The same turns and mirrors carry the whole set onto itself, and each row onto the other rows of its family. Which rows share a family with each named row? Give them in list order.
These 15 rows form 5 families of 3 rows each.
kalak: [  2  -8 -32   0 -15  21  -7  -4 -12]
Badov: [  5  -1 -37   1 -16  17   3   0 -11]
nev: [  1  -3 -37  -2 -12  18   3   2 -12]
did: [ 20  19  -2 -16   2 -34  -7   5  -5]
bomo: [ 22  15   1 -22   4 -30  -7  11 -10]
Kanog: [ 19  21   3 -20   1 -30 -10   7  -7]
Mapu: [  2  -3 -33   0  -7  23   1   6 -15]
zosik: [  3 -13  20 -29 -15  15  18  -4  20]
lemoz: [  0 -14  21 -33 -10  15  16  -3  18]
babit: [ -6 -10  22 -29 -14  10   9  -5  24]
Zon: [ -3 -12  19 -32  -7  13  19   3  20]
bizi: [  5  -8 -34   1 -10  21   3  -1 -11]
Sise: [ 23  21   5 -18  -4 -30  -8   6  -5]
furud: [  0 -10  25 -27  -8  13  15  -4  21]
Digo: [ 18  13  -5 -21  -5 -36 -13   3  -4]

Which other rows belong to the same family as nev? Kanog, lemoz
Which other rows belong to the same family as bizi? did, furud
Which other rows belong to the same family as Mapu? bomo, Zon
Which other rows belong to the same family as zosik? Badov, Sise

The same turns and mirrors carry the whole set onto itself, and each row onto the other rows of its family. Which rows share a family with each named row? Give them in list order.
These 32 rows form 4 families of 8 rows each.
fafu: [ -6   0  -3  24  -8 -29  21  -3  -1 -16 -27]
rova: [ -5   8  13  26  -9 -23  18 -14  -8 -21 -15]
vor: [  2  -2  31  -8  -6  10 -10  25 -25   8 -17]
viz: [-23  -5   7   9 -12 -28  14  -5  -1 -25 -15]
donoz: [  6  15 -23  20  14 -27  11  -4  13 -10  -6]
tusa: [-10  -7  12   3 -31 -24  -9   2 -23  -9  -2]
Depek: [ 15  15 -27   9  19  -9  22  24 -12  -2  -1]
mipid: [  4  16  -2 -10  36   7  10  30   2   4  -9]
lovi: [  7  11   1 -21  16  -3 -15  39  -9   9   5]
Tive: [ 24  14 -31  10   4  -9  10  21 -22 -11  -8]
Sur: [ -3   0   2  13  -9 -24  18  10 -12 -18 -44]
solop: [ -3  -1  22  19 -27 -10  -7  -8 -17 -20  -6]
lakos: [-11   3  29 -24   5  -2   1  28 -26   8  -6]
bigo: [ -8  -1  35   2 -12  -9 -21  -3  -1   0 -22]
pubiz: [ 11  23 -17   7  20 -29  28  17 -11   3  -3]
miz: [ -3   9  33  -6   6  -9 -19  -3   4  -2 -34]
neb: [ 13   6  19  -6  -4   8  -1  26 -37   2 -26]
doni: [  8  19   4 -19  18  -2  -4  19 -22  13  19]
vuz: [  2  15   0  -7  34   6  15  23   2 -13 -28]
Ruz: [  4  -2   9  22 -29 -24 -10  -8 -13  -5 -14]
Ton: [ 24  22   2  -8  19   8 -26   8  -6   5   2]
refik: [-10  -3  32  -2 -13   2 -25   8  -5 -15  -7]
mune: [  7  22  -8  22   9 -34  20 -12  -1  -9  -3]
zudal: [ -5  11 -18  14   1 -27   9 -13   2 -20  11]
Vuger: [ 15  13  10 -13  16  12 -20  23 -11  14   5]
Kuvu: [  7  16 -17  11  14 -26  -8  -8  19 -15 -17]
fis: [ -5  21  -2 -12  37  -7  19  13   0  -2   6]
kesok: [  4  20  -7 -14  32 -17  11  32   0   9  -3]
luva: [ -5  -3  22 -16  -2   8 -17  36 -14  -3  -8]
doziz: [  0  14 -19   7  13 -14  34  11 -19 -14   7]
Vusan: [-15   1  31 -16  -7 -16 -24   3  -5   3  -2]
Fov: [ 18   7   2  12 -24 -23 -23  -6 -20   0 -15]

Which other rows belong to the same family as Tive? Sur, miz, neb, vuz, Ton, Kuvu, Fov
Which other rows belong to the same family as pubiz? rova, lovi, solop, refik, mune, kesok, luva

